Look-ups in named tables: a row name and a column name give one cell, copied from the table.

sigig
           vuf  ralala   duda  nukerun
mak      3.254   1.325  4.433    7.763
vonani   8.476   6.834  6.918    5.960
rup      6.932   2.533  0.386    2.447
neturi   3.830   1.184  3.081    6.337
datuso   3.281   1.003  3.348    6.708
rova     6.100   5.374  7.839    8.102
lunusal  5.012   3.185  5.161    6.922
tavoda   2.997   2.232  6.561    9.429
sokazo   3.697   0.463  1.849    5.860

lunusal, ralala => 3.185
lunusal, vuf => 5.012
mak, duda => 4.433
neturi, ralala => 1.184
datuso, nukerun => 6.708
rup, duda => 0.386
rova, vuf => 6.100
neturi, nukerun => 6.337
lunusal, duda => 5.161
sokazo, nukerun => 5.860
rova, ralala => 5.374
vonani, nukerun => 5.960
mak, vuf => 3.254
vonani, duda => 6.918
rup, ralala => 2.533
rova, duda => 7.839
neturi, duda => 3.081
rup, vuf => 6.932
Which row has the largest ralala? vonani

nimi =
,sagu,nonulo,lop
vur,-75,-10,57
fam,70,-38,-45
vot,66,-56,-38
tet,-61,2,53
genim,3,41,-63
gop,-13,61,-50
bago,19,24,-56
mir,63,-72,-36
mabar,-4,54,-48

nonulo of vot: -56
lop of bago: -56
nonulo of fam: -38
lop of vot: -38
sagu of mabar: -4
nonulo of mir: -72
lop of genim: -63
sagu of tet: -61
sagu of mir: 63
sagu of vot: 66
lop of mabar: -48
nonulo of vur: -10
sagu of fam: 70
Row with the largest sagu: fam

resera =
,tifi,fim,likigo,mede,naru,fitokaz
vugub,682,269,307,679,539,364
vez,615,456,272,576,603,526
tose,210,423,661,249,251,300
vok,476,351,473,492,415,359
zogu,396,457,506,400,407,431
bag,498,609,299,448,606,629
rinufe,775,221,233,763,592,355
mifakiv,100,392,767,159,147,212
funu,721,286,253,704,586,397
ror,533,609,270,472,634,647
ton,389,459,495,397,412,427
mep,651,481,213,598,656,567
peb,568,299,404,582,463,346
radateb,250,360,661,294,245,259

vez, fitokaz => 526
vugub, fitokaz => 364
funu, fim => 286
vugub, fim => 269
ton, tifi => 389
rinufe, fitokaz => 355
vez, tifi => 615
funu, tifi => 721
tose, likigo => 661
Row with the largest mede: rinufe

Table tate
	ril	gunek
konu	40.75	29.84
vere	42.01	30.63
bovefi	-97.41	-48.06
tib	64.03	4.69
zapalig	43.04	-10.83
sulav	55.59	8.79
fupa	32.67	33.18

ril of fupa: 32.67
gunek of bovefi: -48.06
gunek of fupa: 33.18
ril of zapalig: 43.04
ril of sulav: 55.59
gunek of tib: 4.69
gunek of vere: 30.63
gunek of konu: 29.84
gunek of sulav: 8.79
ril of vere: 42.01
gunek of zapalig: -10.83
ril of konu: 40.75
ril of tib: 64.03
ril of bovefi: -97.41

ruliku.tsv
	zuzede	debol	babib	mufese	farusiv	mogid	debobav	kan	vaveg
busaz	6.69	-9.69	-28.72	45.08	31.33	-59.37	2.02	34.86	16.24
femat	8.76	-19.25	-48.22	81.38	-10.33	-22.44	28.36	35.04	-19.38
lok	5.96	-23.67	-66.16	-44.83	-44.16	18.17	-18.80	-42.90	-2.19
girud	-25.06	-27.51	-48.48	-33.00	-3.16	-19.95	-66.14	-1.69	-4.50
gubok	-34.92	-9.82	36.20	0.00	-14.39	-1.62	-50.03	-77.13	9.99
nem	38.12	-23.40	-48.92	-4.89	3.89	-37.12	-66.49	11.74	4.89
pek	8.55	-7.60	-83.51	16.50	-63.23	13.53	52.27	-26.88	-61.28
zozuvob	-58.92	-5.18	65.65	-35.84	-9.98	-36.91	25.86	-20.88	-33.89

What is the kan of pek in ruliku?
-26.88
What is the mogid of nem in ruliku?
-37.12
What is the zuzede of girud in ruliku?
-25.06
What is the debobav of gubok in ruliku?
-50.03
What is the debobav of girud in ruliku?
-66.14
What is the vaveg of zozuvob in ruliku?
-33.89
What is the kan of gubok in ruliku?
-77.13
What is the zuzede of lok in ruliku?
5.96
What is the mufese of zozuvob in ruliku?
-35.84
What is the debobav of zozuvob in ruliku?
25.86
What is the farusiv of pek in ruliku?
-63.23
What is the farusiv of gubok in ruliku?
-14.39
What is the farusiv of nem in ruliku?
3.89
What is the zuzede of zozuvob in ruliku?
-58.92
What is the mufese of femat in ruliku?
81.38
What is the babib of lok in ruliku?
-66.16
What is the mogid of girud in ruliku?
-19.95

